The rows below fall into families. The same turns and mirrors carry the whole set onto itself and the rows of a family onto each other. For each named row, which other rows are in its family? Write them in the order they are listed.
These 32 rows form 4 families of 8 rows each.
z406: [-0.39  1.24  0.63 -3.34  0.06 -0.05  1.96  2.42  0.61 -0.67 -0.44 -2.06]
z197: [-0.81  1.35  0.61  2.35 -1.03  3.21 -0.20 -2.14  1.55 -1.40 -2.11  3.68]
z313: [-2.14  0.10 -0.10 -3.11  0.68 -0.58  4.28  2.15 -0.62 -0.21  0.72 -0.29]
z76: [ 0.78  0.57  0.81  2.38 -1.45  1.70 -2.50  2.81 -2.84 -1.66 -2.86  0.18]
z261: [ 4.63  0.31  1.14  3.23  0.76  1.47  0.49 -1.38  1.20 -0.75  0.07  1.11]
z976: [-0.69 -0.98 -2.81 -1.63  2.05  1.06 -0.17  0.60  2.93  1.73 -0.46  2.61]
z237: [-0.71 -1.04 -2.23 -1.01 -0.06  0.57  0.29 -0.40  3.06  2.86 -1.65  2.78]
z343: [ 0.33 -1.95 -3.59 -0.89  0.90  1.48 -1.26 -0.02  3.12  1.01 -0.92  1.13]
z269: [ 3.13 -0.27  1.70  3.43  0.23 -0.19 -0.69 -2.67 -0.51  0.97  0.60  1.59]
z870: [ 0.69 -2.37 -0.82 -1.60 -1.02 -1.60  1.96  0.52 -4.01 -2.21  1.51 -1.03]
z878: [-2.68  1.09  0.19  2.62 -0.79  2.70  0.82 -1.23  1.62 -2.26 -0.29  4.02]
z264: [-2.53 -0.23 -0.46  1.35 -2.18  3.52  2.37  3.20 -3.27 -0.80 -1.49  2.29]
z96: [ 1.05 -2.91 -0.93  1.51  3.61 -3.19 -0.25  0.14 -0.14  1.08 -0.17  0.28]
z390: [-1.70  0.35 -0.38  1.84 -0.88  4.02  2.46  4.16 -1.98 -0.43 -0.99  3.23]
z708: [-1.46 -0.56  0.43  3.80 -0.58  2.85  1.44 -1.51  2.20 -3.25 -1.82  1.52]
z21: [-1.83  0.94  0.80 -3.51 -0.44  0.24  3.61  1.94 -0.10 -0.03 -0.34 -0.68]
z280: [-2.02  2.05  0.08 -3.31  0.37 -0.35  2.41  2.36  0.47 -0.22  1.39  0.66]
z955: [-0.22 -0.70  0.29  3.65 -1.69  1.42 -0.86  1.50 -4.83 -2.18 -1.84  1.96]
z761: [ 0.08 -0.03 -0.02  2.43 -0.70  3.74  3.33  4.83 -1.87 -0.46 -0.59  1.10]
z245: [ 0.31 -0.40 -1.65 -1.05  2.87  0.25  0.55 -0.16  3.16  2.42 -0.72  2.44]
z515: [ 0.20 -1.78 -0.03 -0.98 -0.48 -1.33  3.09  1.71 -4.43 -1.12  1.36 -1.19]
z467: [ 1.07 -2.14 -1.34  1.04  2.89 -4.25  0.60  0.73 -0.42 -0.66  0.71  1.62]
z177: [-1.57  0.36  0.80  2.25 -0.98  2.83  1.31 -2.44  2.45 -1.36 -2.14  2.98]
z807: [ 2.92 -0.17  0.52  2.89  0.08  0.64 -1.74 -3.44  0.13 -0.71 -0.83  2.65]
z542: [-1.76  0.05  0.27  1.51 -2.12  2.69  4.04  3.44 -1.92  1.17 -1.44  2.61]
z965: [ 1.56 -1.71 -1.02 -0.36  3.73 -3.18 -0.08  0.14  0.17  1.10  0.24  0.62]
z39: [ 0.21 -3.24 -1.50  1.81  3.60 -2.43  1.01  1.21  1.05 -0.47 -0.24 -0.74]
z543: [-0.43 -2.61 -0.24 -0.20 -1.99 -1.20  1.38  0.16 -4.57 -0.31  1.70 -1.34]
z647: [ 0.46 -2.82 -1.66 -1.28 -2.23  0.22  1.43  0.92 -2.93 -2.49  0.99 -2.06]
z360: [ 3.98  0.10  1.28  3.09  0.15  0.46 -0.55 -2.64 -0.41 -1.46  0.05  2.51]
z40: [ 0.95  0.38  0.33  2.61 -1.94 -0.41 -2.11  1.83 -4.04 -2.32 -1.77  2.72]
z905: [ 0.17 -0.64  0.93  2.84 -1.49  0.79 -1.84  2.14 -4.81 -1.01 -2.11  0.92]

Same family as z976: z870, z96, z390, z21, z177, z360, z905
Same family as z708: z406, z76, z261, z343, z761, z39, z647

